Some points, one per row:
[-58 -14 -23 -45  21 -18  25 -36 -39 -81 -38]
[  7 -15  35  13 -45   0  18  22   2  26  11]
[ 23  56  27  21 -46 -13 -18 -22  64  79   7]
[-13  32 -21  24 -16  -3   0  -9  16   3   4]
[-80 -21 -19 -28   7   5  19 -30 -27 -33 -88]
[ -2 -11 -31 -23   6   5  -9  22  -6  29  19]
[-13 -27  -3 -18  52 -13  32  -4 -24  -8  48]
[ 20 -26  29 -53  34  -2  13  15  -8  13  28]
[-22 -38  12 -25  46 -50  11  29  -1  22 -12]
[ -4   2  29  47   8  -3  11  24  -9   7 -48]
[-17 -15  13 -13  40   4 -17  -6  21  12  10]
[ 21  37  17  52 -53  20 -19  11   0   5  17]
[ 16  15  37  20 -31  45   9   4  44 -14 -28]
[-29   6 -48 -11  -3  15  20 -62 -40 -53   5]
[ 14 -42 -10 -17  13  11  40  21   6  18 -33]
[-17 -29 -16 -19   7   7 -13  24  16  14  24]
[ -13   71  -19   34 -114  -62   24  -23   18   21  -44]
[ 49  30  31  24   4 -26 -53  15  30  22  36]
[ 40 127  32  13 -12 -35 -30 -24  24  16  41]
[ -1  33 -20  35 -72   9   5  22  32 -27 -74]
[ 22 -40   1 -15   4   3   3  16  12 -78 -13]
[ 18  -2   6  -8  18   8 -30  33  29  33 -42]
[ 23 -15  13 -28  21 -45  -3  28  10  56  58]
[-43 -83 -22 -27  73  79 -41 -26 -54 -62 -55]
Then 10 other points, each followed by its number:
[ -15  -63   27   -4   20   12   -9   45 -115   31   58] 0
[ 10  39  26  40  13  60  14 -12 -19 -24 -39] 1
[ -1 -42  53 -25  36  -1  14  44  12 -19  28] 2
[ 34 -38   1  16  16  -5 -50  35 -25  28  39] 3
[  8  13  21 -21 -34  10 -53  48  16  59 -16] 4
[ 32  27  -8  56 -38  13  -3 -22  26 -37  -6] 5
[ 22 -15  28  45  -5 -25  25   0   8  -4 -11] 6
[ 49 -12  32  16  14 -13 -14  17  38  55  46] 7
[ 26 -34  38 -61  -6 -17  -5   7  -4  -9  34] 8
[-19 -27 -44 -29   2   0   8 -11  -6 -20 -13] 9
Which two of these numbered points are nearest to each point below, looking only along the 4 directions in which the first points spread most? Their numbers follow each, nearest first.
[-28 -32 -21  -9  45   1 -13  31 -16   7  -2] > 2 8
[ 31 -99 -43  -1  37 -16 -10  18  -1  36  37] > 2 0
[ 20  35  43  43  34 -21   7  31  31  51  69] > 7 3
[  4  -6  35  25  32  22 -21  26  16 -17  31] > 3 8
[ 39  -6 -48 -37  17 -34   6  -2 -13   9  32] > 8 0
[  8 -12  28  36 -30  38 -16 -43 -10 -13 -44] > 1 5
[ 24   7  14 -27 -36  -7   5  70  -6  36  68] > 7 3
[-21 -56  28  -7  57 -24   1  23 -12  25  38] > 0 2
[ 30  -3  -4   5 -25   7  -7  27 -44   7  -1] > 6 8
[ 38 -36   5   7  31 -28   2 -63 -10  22  18] > 8 2
[-18  21   1 -17 -20  21 -34  -2 -28 -28 -38] > 1 9
[ 71 -46 -17 -13 -18   2 -15  50  17  94  42] > 7 4
[ 16 -83   8 -37  27  25  58  15 -60  -5  29] > 0 2
[-25 -67  12  -8  71  -4  36  26  -1 -47  -5] > 0 2
[-66   3 -13 -66  21  34  42 -10  -1  -7 -13] > 9 8
[ 38 -17  28  27 -24 -16  -1  -1  56  29  17] > 4 6
[-11  -5  16  -9   9  26 -23  16  12  88 -11] > 4 6
[-22  -8  -2 -10 -27  42 -35   5 -28 -20 -46] > 1 9
[ -9   1 -32 -51   5  -2 -20  23 -27  33   5] > 8 9
[  8 -36 -35  21   4  67  -3 -12 -26 -23 -44] > 1 9
[ 98  31  45  76 -45  14  -9   7  56  89 -10] > 4 7
[  1  24  29   1  -3   9 -28 -42  -5 -22 -40] > 1 5
[-55 -26 -72 -25  28   0  33 -18  -7 -40 -12] > 9 8
[ 16  47  16  71 -52  23 -14 -18  47  11  12] > 5 6
[ 39  27  20 -10 -30  18 -48  56  35   4  15] > 4 7
[53 17 14 47  0 11 17  8 34 32 11] > 4 6
[-71 -24 -57 -26 -14 -19  17 -51  -1 -53 -38] > 9 1
[ 44  73  35  19  13   6 -19  42  17  31  68] > 7 3
[-46   0 -42 -32   5  16 -12 -20 -27  16 -38] > 9 6
